[[103 111 115 106 104 139 153 151 152 103]
 [153 131 151 148 151 104 116 109 105 153]
 [113 149 152 146 146 104 147 152 148 152]
 [148 137 154 149 149 105 112 102 105 149]
 [131 108 105 106 108 146 111 121 117 104]
 [102 147 144 137 130 108 145 153 154 143]]
|
[[102 147 144 137 130 108 145 153 154 143]
 [103 111 115 106 104 139 153 151 152 103]
 [113 149 152 146 146 104 147 152 148 152]
 [131 108 105 106 108 146 111 121 117 104]
 [148 137 154 149 149 105 112 102 105 149]
 [153 131 151 148 151 104 116 109 105 153]]

[[123 136 126 133 129 123 123 143 128 133 139 128]
 [128 126 125 131 136 128 138 126 129 131 118 127]
 [115 132 124 144 125 119 127 145 139 140 136 116]
 [116 128 126 140 118 119 125 142 140 139 137 122]
 [129 131 123 124 128 127 127 143 124 133 135 139]
 [127 134 130 129 131 124 129 123 132 133 123 134]
 [136 151 119 123 138 143 134 134 135 144 114 114]]
|
[[115 132 124 144 125 119 127 145 139 140 136 116]
 [116 128 126 140 118 119 125 142 140 139 137 122]
 [123 136 126 133 129 123 123 143 128 133 139 128]
 [127 134 130 129 131 124 129 123 132 133 123 134]
 [128 126 125 131 136 128 138 126 129 131 118 127]
 [129 131 123 124 128 127 127 143 124 133 135 139]
 [136 151 119 123 138 143 134 134 135 144 114 114]]

[[119 116 140 137 147 127 117 123 135 128 137 131]
 [127 134 132 150 143 112 119 136 121 138 128 129]
 [113 124 130 130 120 138 135 128 107 124 135 119]
 [126 107 132 128 120 126 138 118 132 127 111 112]
 [108 132 147 122 136 113 122 131 133 138 130 136]]
|
[[108 132 147 122 136 113 122 131 133 138 130 136]
 [113 124 130 130 120 138 135 128 107 124 135 119]
 [119 116 140 137 147 127 117 123 135 128 137 131]
 [126 107 132 128 120 126 138 118 132 127 111 112]
 [127 134 132 150 143 112 119 136 121 138 128 129]]

[[149 110 129]
 [148 137 118]]
|
[[148 137 118]
 [149 110 129]]

[[129 137 137 134 111 106 108 132]
 [153 145 143 101 148 141 142 151]
 [152 146 145 103 143 136 138 152]]
|
[[129 137 137 134 111 106 108 132]
 [152 146 145 103 143 136 138 152]
 [153 145 143 101 148 141 142 151]]

[[121 124 122 126 136 126 120 128 128 129 121]
 [134 131 116 118 117 131 119 125 129 114 117]
 [126 129 125 132 130 126 118 135 124 140 107]]
|
[[121 124 122 126 136 126 120 128 128 129 121]
 [126 129 125 132 130 126 118 135 124 140 107]
 [134 131 116 118 117 131 119 125 129 114 117]]

[[111 135 116 145 112 113]
 [109 113 111 144 114 122]
 [144 133 143 137 115 110]
 [146 150 142 111 148 140]
 [147 145 145 111 144 134]
 [149 143 143 112 144 130]
 [148 145 145 112 146 146]
 [112 108 111 143 134 146]
 [137 120 125 113 145 144]]
|
[[109 113 111 144 114 122]
 [111 135 116 145 112 113]
 [112 108 111 143 134 146]
 [137 120 125 113 145 144]
 [144 133 143 137 115 110]
 [146 150 142 111 148 140]
 [147 145 145 111 144 134]
 [148 145 145 112 146 146]
 [149 143 143 112 144 130]]

[[112 105 113 115 153 108 114]
 [129 127 127 128 128 127 128]
 [133 132 124 122 118 149 153]
 [127 125 116 117 124 143 148]
 [147 153 146 145 102 146 139]
 [126 127 130 129 130 124 124]]
|
[[112 105 113 115 153 108 114]
 [126 127 130 129 130 124 124]
 [127 125 116 117 124 143 148]
 [129 127 127 128 128 127 128]
 [133 132 124 122 118 149 153]
 [147 153 146 145 102 146 139]]

[[151 155 137 119 136 122 121 140]
 [110 146 111 136 129 125 120 135]
 [125 147 126 147 137 120 123 131]
 [150 144 124 125 151 125 130 125]
 [130 129 123 144 124 125 145 128]
 [127 130 127 122 121 126 137 123]
 [122 118 130 133 129 129 134 143]]
|
[[110 146 111 136 129 125 120 135]
 [122 118 130 133 129 129 134 143]
 [125 147 126 147 137 120 123 131]
 [127 130 127 122 121 126 137 123]
 [130 129 123 144 124 125 145 128]
 [150 144 124 125 151 125 130 125]
 [151 155 137 119 136 122 121 140]]
---
[[129 128 127 128 127 127 128 127]
 [129 128 127 128 128 128 128 127]
 [129 128 127 128 127 128 128 127]
 [136 141 124 154 116 130 117 115]
 [133 123 127 121 105 125 100 127]
 [128 128 127 128 128 128 128 127]
 [129 128 127 128 127 128 128 127]
 [135 141 124 154 116 129 116 116]]
|
[[128 127 128 127 127 128 127 129]
 [128 127 128 128 128 128 127 129]
 [128 127 128 127 128 128 127 129]
 [141 124 154 116 130 117 115 136]
 [123 127 121 105 125 100 127 133]
 [128 127 128 128 128 128 127 128]
 [128 127 128 127 128 128 127 129]
 [141 124 154 116 129 116 116 135]]

[[147 145 145 116 133 145 122 122 144]
 [150 149 157 128 150 128 140 111 156]]
|
[[145 145 116 133 145 122 122 144 147]
 [149 157 128 150 128 140 111 156 150]]

[[156 124 117 145]
 [151 127 119 139]]
|
[[124 117 145 156]
 [127 119 139 151]]

[[129 125 137 136 132 143 127 127 130 141 147 149 126 122 125 142]
 [134 125 123 144 135 136 123 116 132 126 139 120 120 117 151 126]
 [145 137 134 133 142 146 127 139 125 126 123 133 111 134 126 127]
 [115 117 123 133 116 115 127 111 132 132 141 123 144 117 135 130]]
|
[[125 137 136 132 143 127 127 130 141 147 149 126 122 125 142 129]
 [125 123 144 135 136 123 116 132 126 139 120 120 117 151 126 134]
 [137 134 133 142 146 127 139 125 126 123 133 111 134 126 127 145]
 [117 123 133 116 115 127 111 132 132 141 123 144 117 135 130 115]]

[[147 121 124 148 149 113]
 [132 119 134 135 137 122]
 [123 108 145 131 135 117]
 [128 145 130 123 122 146]
 [153 141 113 147 146 128]
 [140 121 129 143 144 117]
 [147 131 120 144 144 124]
 [124 126 139 126 127 131]
 [118 126 143 121 122 136]
 [142 126 126 142 142 121]
 [141 132 124 139 139 127]
 [149 123 121 149 150 115]]
|
[[121 124 148 149 113 147]
 [119 134 135 137 122 132]
 [108 145 131 135 117 123]
 [145 130 123 122 146 128]
 [141 113 147 146 128 153]
 [121 129 143 144 117 140]
 [131 120 144 144 124 147]
 [126 139 126 127 131 124]
 [126 143 121 122 136 118]
 [126 126 142 142 121 142]
 [132 124 139 139 127 141]
 [123 121 149 150 115 149]]

[[113 144 142 146 146 141 106 129]
 [110 145 130 132 145 141 139 117]
 [141 111 131 134 121 119 118 141]
 [146 116 140 138 138 117 114 144]
 [113 144 141 146 145 143 114 126]
 [124 133 118 110 115 110 144 116]
 [123 137 118 109 115 112 144 112]]
|
[[144 142 146 146 141 106 129 113]
 [145 130 132 145 141 139 117 110]
 [111 131 134 121 119 118 141 141]
 [116 140 138 138 117 114 144 146]
 [144 141 146 145 143 114 126 113]
 [133 118 110 115 110 144 116 124]
 [137 118 109 115 112 144 112 123]]
